Which row each row swaps with, under one turn or mirror
k_649: [-0.98 -0.08 -0.40 -0.46  0.57 -2.06  0.09  1.66 -0.67  1.83 -2.03  0.72
 -1.05 -0.94 -1.08 -1.55 -0.15 -0.23 -0.75  0.25 -0.75 -0.31 -2.46 -3.89
  2.36 -0.63]
k_967: [-0.76 -4.07 -0.27 -3.42  1.18  0.24 -0.47  2.38 -2.15  1.05 -1.99  1.24
 -1.54 -0.07 -0.85 -0.10 -0.37 -1.29 -1.86  0.72  0.22  0.76 -1.14 -4.45
 -0.67 -1.01]
k_339: [ 0.59 -1.67 -1.19 -1.78  1.09 -0.90 -1.13  0.62 -2.40  2.03 -1.31  0.51
 -1.70 -1.33 -0.29  0.30  0.03 -1.43 -2.65 -0.85  2.69  0.49 -0.34 -2.91
 -0.20 -4.00]
k_29: [-0.99 -1.62 -1.98 -1.19  0.09 -3.31 -0.25  1.26 -0.51  0.58 -1.50  0.94
 -3.27 -0.57  0.77 -0.72  0.12 -1.46 -1.04  0.45 -2.49  1.39 -2.88 -2.51
  0.47 -2.76]
k_17: [-0.65 -1.75  0.17 -1.31 -0.63  0.29  0.69 -0.41 -0.26  1.40 -1.62 -0.53
 -2.58 -0.55 -0.40  1.27  0.49 -1.49 -3.32  0.83 -2.57  1.62 -1.18 -0.12
 -1.12 -0.80]
k_582: [-1.02 -3.32 -0.28 -1.27  3.32  1.45 -0.57  0.31  0.08  1.18 -2.93  0.08
 -1.56 -1.01  0.66 -0.93  0.12 -1.67 -1.04  0.25  1.52  0.58 -1.71 -3.62
  1.00 -1.83]
k_380: [-1.51 -0.25 -0.50 -0.75  1.77 -1.31  0.28 -2.93 -1.21  1.19 -2.68  0.32
 -2.23 -0.73 -0.51 -1.14  1.02 -1.00 -1.63  0.67 -2.18  1.18 -3.42 -2.10
 -0.41 -1.26]
k_841: [-0.47 -1.00  1.24 -1.42  1.62 -1.31 -1.42 -2.11 -0.56 -0.13 -2.14 -0.32
 -1.78 -1.81 -0.32  0.42  2.27 -2.38 -1.92  0.89 -1.95  0.97 -2.01 -2.58
  0.77 -0.85]
k_39: [-0.94 -1.03  1.31 -1.80 -1.08 -0.78 -1.34  1.32 -1.25  1.33 -5.19  0.71
 -1.53 -0.62  0.54 -0.55  0.51 -0.75 -1.01 -0.15 -0.47  0.93 -0.86 -2.15
  0.89 -1.12]
k_876: [-0.56 -0.83 -0.99 -2.56  1.60  0.97 -0.46 -0.59 -1.06  1.75 -0.25  0.68
 -2.13 -2.04 -0.44  0.72 -1.91  0.44 -0.31 -0.93 -0.52  1.10 -0.01 -4.85
  0.00 -2.31]
k_681: [-0.02  0.38 -0.39 -0.81  2.14 -2.02 -1.07  0.76 -2.95  1.28 -0.11 -0.28
 -1.94 -2.35  0.25  0.00 -1.20 -1.44 -2.20  0.32 -1.02  0.72 -1.39 -4.58
  0.23 -1.97]
k_799: [-0.61 -4.07  0.24 -0.51  0.21 -0.35 -0.81 -0.47 -1.31  1.98 -2.89  1.45
 -3.28 -0.77  0.85 -1.86  0.18 -0.94 -1.82 -0.32 -1.11  2.14  0.00 -4.86
  0.45 -1.40]
k_864: [-1.49 -4.42 -1.33 -2.21  0.25 -1.21 -1.47  0.19 -3.21  1.57  0.96 -0.02
 -1.89 -2.43  0.93 -0.95  0.00 -1.34 -1.21 -0.06  0.61  0.73 -0.31 -1.57
  0.63 -1.86]
k_390: [-0.79 -1.18  1.53 -1.20  0.67  0.19 -1.76 -0.14  1.21  1.74 -1.77  0.55
 -0.23 -2.10 -0.60  0.28  0.77 -2.34 -1.06  0.68 -2.03  0.54 -2.19 -3.80
 -0.36 -0.18]
k_192: [-1.42 -0.92 -2.59 -2.14  1.02  2.35 -0.96  0.74 -0.99  1.66 -0.92  1.21
 -3.55 -0.42 -1.92  0.16 -0.26 -1.32 -1.56 -0.16 -1.22  0.51  0.34 -3.56
 -0.55 -1.10]
k_340: [-1.45 -0.63  1.84 -0.85  1.09 -2.35 -0.04  0.58 -2.59  1.74  0.71  0.74
 -1.43 -1.10  1.62 -1.00  0.30 -1.84 -1.26  0.13  0.54  1.21 -1.23 -0.66
  0.95 -1.36]
k_324: [-1.07 -1.54 -0.70 -2.27  1.51 -0.84 -0.38  0.00 -0.23  1.68 -5.52  0.18
 -1.84  0.39 -0.03 -1.08  0.20 -0.70 -1.03  0.36 -0.47  0.45 -0.96 -0.59
 -0.10 -1.16]
k_314: [-1.01 -1.02 -0.16 -1.87  2.84 -0.36 -0.35 -1.88 -1.70  1.76  0.47  1.24
 -0.10 -0.24  1.86 -0.26  0.31 -1.36 -1.69 -0.03  0.83 -0.36 -0.75 -3.91
  0.03 -1.10]
k_812: [-0.75 -0.87 -0.72 -1.39  1.21 -1.66 -0.05 -2.39 -1.59  0.67 -0.40  1.44
 -1.57 -1.72 -0.38 -0.52  0.92 -2.06 -3.85  0.79 -0.34  2.36 -0.59 -0.81
  1.55 -2.10]
k_432: [-1.76 -1.43  0.41  0.05  0.96 -1.40 -0.20  0.05 -0.61  0.69 -1.38  3.16
  0.02  0.87 -1.76  0.22 -0.21 -1.61 -1.49  1.03 -1.08  0.74 -2.12 -2.19
 -0.33 -1.34]
k_458: [-2.01 -3.24 -1.33 -1.86 -0.10 -0.86 -0.72 -0.37 -1.23  4.36 -0.61 -0.65
 -2.55 -0.37 -0.05 -0.29 -1.44 -0.07 -3.02  0.18 -1.98  0.82 -1.04 -1.75
  0.52 -3.11]
k_758: [ 0.14 -0.69 -1.50 -1.30  1.85 -2.31 -1.16 -0.57 -3.71  1.85 -1.00  1.48
 -2.47 -2.13  0.99 -1.65  0.64 -2.05 -1.09 -0.42  1.19  0.87 -1.09 -2.86
 -0.16 -2.47]
k_391: [-0.86 -0.43  0.39 -0.90 -1.32  0.00 -0.88  0.63 -1.39  1.06  0.11  0.47
 -3.31  0.01  0.43 -0.76 -0.05 -0.07 -1.24  0.06  1.02  0.07 -0.28 -4.92
 -0.42 -0.94]
k_455: [-1.40 -2.55 -1.56 -1.35  2.50 -0.79 -2.48 -0.68 -1.50  3.71 -0.37 -0.25
 -1.34 -0.21  0.19 -1.08  0.77 -0.44 -0.61 -1.09  0.18 -0.31 -1.86 -4.09
  0.65 -2.61]
k_291: [ 0.11 -2.07  0.82 -1.74 -0.62  0.77 -1.96 -1.18 -0.23  1.02 -1.61 -1.69
 -3.20 -2.27  1.34 -0.29  1.21 -0.63 -1.52 -1.50 -1.21 -0.40 -1.42 -1.24
  0.73 -1.73]
k_715: [-1.00 -2.52  1.51 -3.07 -0.23  1.05 -2.48  0.74 -1.74  0.27 -1.62  0.29
 -1.60  0.06 -0.90 -0.30  0.00 -1.23  0.42  1.51 -0.63  0.35 -0.75 -3.31
  1.24 -0.50]
k_855: [-0.65 -1.76 -0.42 -1.91  1.52 -1.61  0.21 -1.73 -0.76  1.16 -0.04 -1.20
 -1.37  0.59 -0.42 -0.66 -0.35 -2.32 -1.24  0.06 -0.19  3.29 -1.07 -4.08
  1.32 -1.94]
k_315: [-0.97  0.83 -2.07 -0.97  1.89 -1.69 -0.85  0.89 -1.93  1.66  0.73  0.31
 -3.36 -0.98 -1.93 -0.96 -0.28 -0.74 -1.33 -0.38 -0.46  0.09 -1.84 -2.82
 -0.07 -0.96]
k_79: [-0.21 -3.89  1.11 -1.91  0.85 -1.34 -2.38  0.15 -0.22  1.10 -3.83  0.91
 -1.71 -1.39  1.30 -1.09  0.27 -2.01 -1.11  0.06 -0.14  0.44 -0.29 -2.93
 -1.25 -0.61]
k_220: [-0.15 -0.75 -0.14 -1.24  0.04  0.43  0.28 -2.72 -0.97  1.01 -2.93  0.17
 -1.27 -0.98 -0.99 -0.26  0.36 -2.16 -1.97  0.13  1.12  1.91 -1.59 -0.26
  0.92 -1.56]
k_439: [-0.40 -2.68 -0.90 -2.32  0.06  0.97 -1.45  0.66 -2.50  1.17  0.53  0.97
 -3.47 -0.47 -1.25 -0.77  0.74 -0.76 -2.21 -0.33 -0.53  1.60 -2.87  0.73
 -0.29 -1.69]
k_571: [-0.62 -1.40 -0.23 -0.62  0.35 -0.99  1.01 -1.18 -0.25  1.23 -1.52  0.77
 -1.58 -1.27  0.00 -0.97  1.01 -2.76 -1.20  0.37 -3.36  1.81 -1.06 -1.62
 -1.47  0.74]
k_882: [-0.25 -2.09 -1.21 -1.56  1.54  1.09 -0.49 -1.37  0.46  1.75 -2.41  0.66
 -3.45 -1.95  2.67 -0.24  0.35 -0.93 -1.64  0.17 -2.02  0.68 -3.04 -1.03
  0.01 -1.39]
k_53: [-1.23 -0.38 -1.35 -1.60  0.31 -0.66 -0.25 -0.19 -0.51  0.64  1.86  0.26
 -4.83 -1.20  1.40 -0.59  0.45 -1.18 -1.07 -0.82  0.26  1.35 -1.56 -3.12
  0.69 -1.63]
k_539: [-0.52 -1.53 -0.62 -1.16  2.01 -1.85  1.10  0.31 -1.21  1.39 -1.93  2.05
 -1.04 -1.66  0.53  0.34 -0.02 -0.30 -0.90 -1.31 -2.90 -0.29 -1.95 -0.84
 -1.26 -0.95]
k_103: [-0.67 -3.42 -1.49 -1.54  2.93 -1.70 -1.58 -0.72 -1.79  1.89 -2.79  1.10
 -2.22 -1.92  0.01 -0.42  0.68 -1.76 -0.80 -0.61 -3.08  1.50  0.19 -1.35
 -0.28 -1.52]
k_865: [-2.52 -4.65 -1.07 -1.70  1.21  0.25 -1.14  0.63 -0.66  0.99 -2.64  0.82
 -0.55  0.20 -1.42 -0.88  0.75 -0.04 -1.12  0.00 -1.78  1.36 -2.08 -2.60
  0.27 -0.25]
k_51: [-2.12 -1.31 -1.96 -2.90  0.40 -0.53 -1.59  2.31 -1.78  3.34 -0.91  0.67
 -1.14 -0.87 -0.47 -0.28  0.22 -1.36 -2.25 -0.17  2.15  1.56 -0.24 -2.84
 -0.30 -2.35]
k_787: [-1.39 -2.40  1.10 -0.76  1.91  0.49 -0.84  0.41  0.20  1.78 -2.99  0.95
 -2.58 -2.06  2.89 -0.64 -0.02 -1.02 -0.66  0.05 -1.27  1.80 -2.02 -3.26
 -0.85 -1.55]
k_240: [-0.96 -4.28 -0.12 -3.60 -0.01 -1.20 -0.49 -1.09 -1.91  1.05 -1.36 -0.33
 -2.72 -0.26  0.39 -1.46 -0.31 -0.04 -2.03 -0.09  0.45  0.17 -2.09  0.10
 -0.68 -1.58]
k_42: [-0.83 -1.21  0.10 -1.28 -1.86 -0.70 -0.96 -0.79 -0.62  1.84 -0.65  0.56
 -2.84 -1.41 -1.06 -0.75  0.31 -0.77 -1.35  0.53 -1.69  1.21 -2.32  1.27
 -0.01 -0.89]
k_263: [-0.88 -1.69 -0.06 -1.58  0.67 -0.23  0.15 -0.41  1.59  0.05 -1.45 -0.34
 -2.27 -0.62 -0.98  1.59 -0.23 -1.87 -0.89  0.26 -3.10  1.51 -1.80 -2.86
  0.72 -0.66]
k_834: [-1.97 -2.83  0.07 -2.05  0.13  0.38 -1.01  0.59 -0.56  0.04 -1.37  1.37
 -0.84 -1.52  1.21 -2.00  2.05 -0.93  0.28 -0.05 -2.11  0.59 -0.31 -0.98
 -0.29 -0.05]
k_150: [-0.10 -3.38 -0.30 -1.29 -0.59 -1.53 -1.64 -0.94  0.11  0.99 -4.36  0.36
 -1.02 -1.12 -0.14 -1.17  0.09 -1.63 -1.08 -0.27  0.34  1.18 -0.96 -0.38
 -0.42 -0.81]
k_884: [-1.86 -1.17 -0.94 -0.79  0.54 -0.96 -0.34  0.60 -0.56  0.59  0.32  2.32
 -2.30 -1.93  1.20 -2.45  2.62 -0.66 -1.02  1.21 -0.66  0.64 -1.39 -1.08
  1.01 -1.12]
k_996: [-1.45 -1.02 -0.57 -3.12  0.87 -0.60 -1.27 -0.29 -1.90 -0.74 -1.27  0.77
 -2.69 -1.27 -0.03  0.12 -1.93  0.68  0.57  0.80 -1.32 -0.69 -1.55 -2.33
  0.73 -2.38]
k_283: [-2.10 -2.58 -1.66 -2.31  2.01 -0.87 -0.36  0.21 -1.00  0.88 -1.73  0.58
 -2.68 -2.55 -0.38 -0.06 -1.23  0.19 -0.98 -0.72 -0.21  0.15 -0.62 -0.05
 -0.31 -3.96]
k_83: [-2.06 -2.21 -1.58 -3.06  1.20 -0.67 -0.80  0.39 -1.31  4.35 -0.30  0.31
 -1.84 -0.40 -1.43 -0.46 -0.36 -0.69 -2.27 -0.81  0.90  0.75 -1.18 -1.43
 -2.16 -2.62]
k_585: [-0.81 -2.70 -1.46 -1.53  0.47  1.20 -1.29  0.67 -1.04  1.75  2.28  0.65
  0.63 -1.10 -0.95 -0.69  0.29 -1.28 -1.35 -0.51 -0.15  0.15 -0.81 -1.91
 -0.36 -1.54]
k_963: [-1.61 -0.22 -0.49 -1.80 -0.85 -0.61 -1.62 -0.44  0.33  1.60 -1.12 -0.08
 -1.21 -0.55 -2.71 -0.22  0.36 -2.28 -1.64  0.31 -2.10  1.37 -1.43  0.07
 -1.31 -2.12]
k_594: [ 0.42 -2.34 -0.40 -1.88  2.83  2.16  0.34 -0.21 -1.96  0.78 -0.81  0.20
 -2.39 -1.24  0.17  0.06  0.69 -1.86 -1.96  0.00 -0.04  2.26 -3.86 -1.99
  0.55 -1.39]
k_368: [-1.70  0.49 -1.09 -1.60  0.68 -0.94 -1.25 -0.61 -0.92  2.07  1.76  1.39
 -3.24 -2.43 -0.10 -1.90 -0.23 -1.06 -1.55 -0.71 -0.41  1.31 -0.79 -0.98
 -1.50 -1.02]
k_497: [-1.42 -2.45 -0.56 -3.54  0.08  0.06 -0.49  0.16  0.43  1.52 -2.12 -1.07
 -1.40  1.11 -0.59  0.54 -0.38  0.21 -2.66 -0.69 -0.52  2.74 -0.58 -0.93
  0.56 -1.07]
k_374: [-0.23 -0.97 -1.88 -1.34 -0.38  0.32 -0.95 -0.55 -2.34  2.97 -0.78  0.97
 -1.75  0.04 -1.16 -0.16 -0.90 -1.91 -3.45 -0.02  1.86  1.35 -0.94 -0.85
 -0.28 -2.51]
k_151: [-0.16 -1.77  0.24 -0.73  1.13 -0.37 -0.23  0.20  0.17  1.00  0.76  0.09
  1.06 -1.47 -2.29 -0.10 -0.10 -0.63 -1.12  0.62 -1.39  1.13 -0.18 -2.30
  1.50 -0.81]
k_538: [-1.38 -2.47  0.99 -2.83  0.04  2.39 -0.02 -2.54 -1.63  1.53 -1.57  0.01
 -2.01 -0.48  1.03  0.06  0.72 -0.91 -1.37 -0.03  0.44 -0.28 -2.38 -3.01
  0.31 -2.05]
k_450: [-0.78 -0.50  0.93 -1.62 -0.31  1.03 -2.34  1.37 -1.22  1.47  0.03  1.46
 -1.68 -0.57 -0.82 -0.23  0.51 -1.73 -1.62  1.14  0.22  2.14 -0.41 -4.76
  0.84 -0.30]
k_189: [-1.53  0.15 -0.34 -1.26 -0.14 -1.51 -1.56  0.33 -0.97  1.74  2.02  0.22
 -0.81 -0.71  0.92 -0.55  0.25 -0.32 -2.06 -0.52 -0.67  0.12 -1.39 -4.40
 -0.55 -1.87]
k_278: [-1.63 -1.74 -1.25 -1.34  1.69  0.39 -0.32 -1.58 -0.65  3.04  0.44  0.64
 -2.03 -1.58 -0.43  0.42 -2.80 -0.42 -0.88 -0.08 -0.32  1.17 -1.02 -2.18
 -1.78 -3.25]
k_313: [-0.34  0.18  0.83 -0.84 -0.44 -0.23 -2.64  1.54 -1.00  1.12 -0.50  0.13
 -2.36 -1.20  0.26 -2.24  1.04 -3.06 -0.94 -0.36  0.81  1.47 -0.85 -3.49
 -0.20 -0.92]
k_756: [-1.14  1.07 -1.05 -1.59 -0.02 -0.80 -1.42  3.19 -1.64  1.00 -2.27  1.28
 -1.92 -1.26  0.10 -0.07 -0.85 -0.62 -1.90  0.06  0.59  0.31 -1.24 -2.68
  1.21 -2.16]
k_718: [ 0.20 -3.23 -1.79 -1.73 -1.88 -0.64 -0.53  1.09 -1.10  1.32 -1.36  1.62
 -3.71 -1.15  0.87 -0.29  0.20 -2.01 -0.80  0.24  1.45  0.33 -0.82 -3.40
  0.31 -2.01]
k_106: [-0.25 -1.87 -1.04 -2.08  1.08  1.12 -0.57  1.99 -2.26  0.54 -1.45  1.37
 -3.32 -1.29  0.23  0.05 -2.54 -0.13 -2.09 -0.87 -2.02  0.31 -0.75 -1.56
 -0.85 -0.88]
k_877: [-1.01 -1.02 -0.66 -1.85  2.69 -1.65 -1.29 -0.53 -0.74  2.07 -3.70 -0.10
  0.52  0.15 -1.19  0.20 -0.08 -0.71 -1.64  0.26 -2.11  0.74 -2.46 -1.98
  0.21 -1.42]

Swapped with k_103: k_455
Swapped with k_877: k_758
Swapped with k_391: k_17
Swapped with k_996: k_594
Swapped with k_79: k_83
Swapped with k_855: k_29
Swapped with k_220: k_756
Swapped with k_585: k_834
Swapped with k_571: k_189
Swapped with k_314: k_539
Swapped with k_313: k_963
Swapped with k_799: k_458
Swapped with k_432: k_340
Swapped with k_865: k_864

